One vector is turned by the same rotation once a step. Each row is the vector after some number of steps, and that number follows the row.
The counts run from 0 to 403.
[120 118 117 131 124 111  98 117 154 120 132 120 154 131 133 166 172 108
 147 183  91  83 141 176 106  85 164 157 112 128 126 118 104 119 102 106
 179 132] -> 297
[131 132 158 126 128 150 111 128 154  94  85 139 142 158 100 162 151 138
 124 153 141 118 162  79 113 107 138 116 147 121 169  95 117 124 114  62
 181 139] -> 136
[115 140 121 168 130 112 124 144 159 130 120 102 147 202 109 132 145  96
 151 109 132  88 118 157 103 130 171 155 104 185 161 113  95  85 108 148
 138 149] -> 210
[161 142 127 161 141 148 125 146 101 102 122 120 113 180 113 172 145 116
 167 125 116  92  99 110 106 126 179 135  84 101 173 106 102  98 115 139
 159 119] -> 201
[121 157 154 135 168 135 130 151 171  74  96 112 111 150  82 138 149 110
 142 114 144  98 158  99 116 159 134 137 133 161 190 117 127 105 146 101
 162 160] -> 214
[ 87 114 142 129 138 137 106 100 136 129 125 109 153 196 138 117 137 120
 104 134 118  82 137 134  93  71 176 115 116 150 132  97  97  95  73 132
 160 130] -> 288
[110 131 122 111 134 129 111 105 140  83 135 113 149 155 150 211 165 144
 124 121 130 123 137 153  94 105 150 142 135 150 120 112 141  90 130  58
 142 142] -> 157
[103 185 129 171 151 153 139 152 137 113 144 109 125 131 116  81 156 105
 174 170 113  80 110 129  92 112 151 141 127 160 143 132 119 104 146 114
 160 119] -> 230
[121 138 164 152 140 177 101 120 133 115 122 149 118 170 122 101 100 126
  74 136 136 108 144 104  85  83 147 112 103 119 146  70 116 136 150 101
 150 121] -> 116
[116 170  94 148 149 137 142 140 144 144 111 121 164 115 150 123 140 106
 106 129 163  63 140 151 116 127 176 172 132 170 149 117 116 125 143  84
 128 181] -> 22
[146 142 105 152 129 139 120 142 119 127  98 138 130  91 138 162 110 138
 168 174 128  75 149 132  78 110 113 159 114 123 151 116  87 130 145  70
 161 121] -> 327
[137 112 129 139 147 145 104 154 133 119  93 152 137 114 132 181  66 113
 123 153 133 113 141 138  85 131 182 140 144 136 142  83 115  95 149  60
 164 139] -> 324
[ 96 128 111 151 188 127 146 110 123  91 134 113 135 148 142 166 102 108
  91  93 151  56 138 159 104  97 157 136 118 157 134 119 109 131 157 105
 123 160] -> 19
[132 151 161 138 168 120 132 130 173 114 121 104 119 115  95 187 154  97
 134 149 146  91 153 110 133 144 155 157 126 145 187 142 127 101 155 116
 165 141] -> 216
[100 124 129 177 180 161 160 135  94 112 104 132 140 130 121 177 158 100
 126 137 136  68 154 109  98  98 164 135 165 130 128 107 105 129 163 120
 138 127] -> 9
[113 105 119 119 127 118  95 125 137  97 139 120 148 153 135 160 157 116
 140 176  84  78 147 173 100  77 151 132 110 119 130 106 109 123 103  93
 184 132] -> 298
[163 155 122 165 123 152 126 144 118 136 109 120 120 171 109 169 162 109
 177 121 117  95 106 110 103 134 178 160  96 112 176 108 111  87 107 143
 146 124] -> 200
[154 136 135 141 117 141 117 115 126 157 119 145 145 158 106 136 154 142
 146 147  94 111 118 104  76  96 178 169  91 119 121  96 109  98 104 102
 171  87] -> 122
[152 157 144 155 164 132 137 133 134  70 134 104  68 152 114 156 138 133
 115  78 143  71 124  96 105 116 122 156  85 142 172 121 124 105 146 100
 138 128] -> 204
[110 132 111 138 138 162 109 115 137  94  93 121 161 142 161 149 117 122
 131 139 158 130 153 126  92 145 165 153 127 167 126  87  84 110 112  55
 111 145] -> 321
[119 158  99 173 157 173 140  81 108 114 150 126 126 143 157 189 139 136
 123 126 140  96 122 148  79  95 121 173 104 128 134 116 108 121 158 102
  92 116] -> 174
[113 114 116 177 135 116 145 143 136 127 116 130 137 180 146 177 140 114
  96  81 157  72 175 153 111 120 142 148 106 172 134 129  93 115 157  98
 127 140] -> 350
[114 148 170 137 147 133 104 139 153 135 128 133 143 143 102 141  80 123
 116 132 158 139 143 104  80 154 194 135 111 170 137 119 114  85 166 110
 154 107] -> 401
[120 140 118 181 135 158 133 124 103 152  76 129 127 112 133 135 100 136
 143 122 182  67 135 114  74 108 128 139 127 142 162 110  72 109 136 119
 128 125] -> 337
[ 89 171 147 117 167 165 112  64 118 111 178 121 131 141 131 149 123 144
 100 142 147  88 134 124  80  91 153 121  89 111 130 130 109 113 147 139
 156 104] -> 95
[144 120 119 158 101 163  85 131 121 105 119 119 106 145 183 207 127 124
 124 111 161 108 141 142 100 116 164 146 112 120 125 110  96  91 131  80
 109 129] -> 332
[ 87 112 145 133 153 143 111 116 139 103 104 109 156 184 123 114 134 114
  99 124 114  76 139 130  87  80 163 111 131 155 119  86 114  93  91 118
 163 133] -> 289
[122 121 154 130 143 176 102 116 125 107 103 138 113 150 106 162 162 112
 123 142  95  87 157  90  80  99 162 119 119  94 145  91 117  98 120 144
 186  95] -> 279
[114 152 116 149 128 167 127 165 142 133 155 143 141 185 130 105 126  76
 163 155 133 100 141 147  87 122 194 123  93 135 158 113 111 137 157 116
 145 119] -> 385
[101 177 126 109 157 148  89 102 132 117 123 138 170 137  96 136 109 120
 112 170 113 126 145 118  90 135 189 134 100 101 140  89  95 108 138 135
 189 136] -> 104
[142 136 119 183 133 141 149 155  92 120  91 129 140 154 142 172 161 128
 131  97 130 106 130  97  98 138 182 169 129 150 106 111 103  93 143  73
 137 121] -> 341
[163 156  93 115 113 139 129 125 141 145 121 133 125 157 155 176 140 151
 139 108 130  96 145 160 107 144 142 178  80 126 167 130 146  91 134  65
 151 143] -> 188
[117 150  99  94 149 141 122  90 113  89 127  89 141 126 152 179 141 117
 153  89 137  65 126 151  72  99 160 137 112 132 135 126 116  93 110 136
 140 144] -> 16
[126 143 101 159 134 167 139 128 115 138 139 127 127 179 178 142 111 142
 112 105 145  92 101 157 110 112 165 155 112 155 132 102 149  91 146  58
 111 152] -> 177
[100 142 120 117 147 161 125 114 131 103 139 105 134 173 144 145 142  94
 143  82 149  67 128 137  72  94 181 116 112 149 153 118 112 111 124 167
 119 134] -> 366
[139 135 174 126 121 138  94 105 173 102  90 137 120 105 103 199 164 127
 118 141 141 126 159  93  90 100 141 149 151 116 157 100 131 102 128  83
 157 119] -> 138
[143 125 104 153 130 160 141 116 110 126 119 139 130 145 161 192 139 138
 163 148 143  95 180 124 103 117 111 158 101 115 143 128  81 137 143  51
 153 105] -> 329
[112 153 169 126 152 146 112 129 158 127 143 120 134 160 116 144  83 121
 115 133 188 139 144  93  97 163 196 136 106 171 149 118 102  87 150  90
 151 128] -> 400
[108 141 131 161 133 183 107 115 119 134 179 141 106 179 173 140 155 123
 102 146 127 119 165 125 108 124 150 145  71 132 111 140 114  91 147  91
 137  82] -> 253
[109 127 121 146 132 156  94 127 144 102  87 116 157 127 149 168  94 123
 125 145 161 133 143 123 100 150 177 143 138 152 126  80  87  92 119  65
 120 150] -> 322
[126 146 122 156 116 113 113 153 162 101 162 111 101 166 128 149 184 100
 160 145 106  73 134 173 100 103 132 147  86 143 168 152 122 106 138 129
 157 125] -> 220
